Here are some points:
np.array([-11, -75, -15, -52, 23, -22, 41, -41])
np.array([-7, -44, 0, -9, 18, -3, -2, 45])
np.array([6, -12, -2, -6, 13, -3, -9, 54])
np.array([-53, -23, -79, 2, -22, 30, 0, -52])
np.array([-76, -13, 17, 41, -63, -34, -103, 44])
np.array([76, 61, 106, 92, -42, 7, -13, 123])
np.array([22, 26, -1, -28, 37, -48, 8, -77])
np.array([20, 0, 16, 13, -31, 12, 21, 14])
np.array([-3, -62, 2, -20, 24, -43, 29, -47])
np.array([20, -70, 19, 55, -32, 44, 33, -31])
np.array([7, -24, -58, -32, 18, 9, 22, -40])
np.array([-54, 118, 21, 16, 48, 16, 60, -13])
np.array([12, 4, 9, 35, 22, 16, 8, -8])
np.array([47, 32, 44, 22, 77, 65, 8, -30])
np.array([-30, 8, -34, 11, -18, 3, -9, -17])
np.array([0, -26, -24, -49, 30, 12, 14, -1])
np.array([1, 32, -12, -5, 15, 18, 17, 11])
np.array([15, -28, 6, -33, 1, -1, 1, -14])
12 more points follow, each with its number after it:
np.array([13, -36, -18, -30, 20, 8, 32, 3]) 0
np.array([-8, 17, -1, -1, -15, 13, -3, 13]) 1
np.array([9, -5, -13, 28, -18, -4, -47, -5]) 2
np.array([-24, 43, -21, 27, -34, 1, -42, -5]) 3
np.array([31, -59, -12, -22, 9, 3, 17, 2]) 4
np.array([52, -20, 7, 15, 34, -39, 11, -32]) 5
np.array([9, -52, 76, -18, -77, -26, -14, -9]) 6
np.array([-28, -31, 7, -57, -6, -4, 8, 21]) 7
np.array([-36, 50, -11, -18, 33, 14, 31, 14]) 8
np.array([17, 33, 29, -17, 5, 51, 8, 34]) 9
np.array([20, 40, 20, 39, -9, 6, -23, 69]) 10
np.array([-8, -30, -19, -19, -22, 9, -15, -17]) 11
Which two of these numbered points are nearest to each point below by angle, seen from the average point of the first points? Their numbers follow each, nearest first.
np.array([24, -5, 31, 0, -29, 23, 18, 10]) > 6 9
np.array([19, 42, 81, 50, -24, -78, -46, 99]) > 10 1
np.array([-8, -13, 29, -31, -15, 3, 0, 49]) > 7 9
np.array([-14, -29, -37, -12, -28, -1, -23, -23]) > 11 2
np.array([10, 26, 6, 24, -2, 8, -5, 10]) > 10 3
np.array([22, 19, -6, 25, 7, -1, 32, -80]) > 5 3
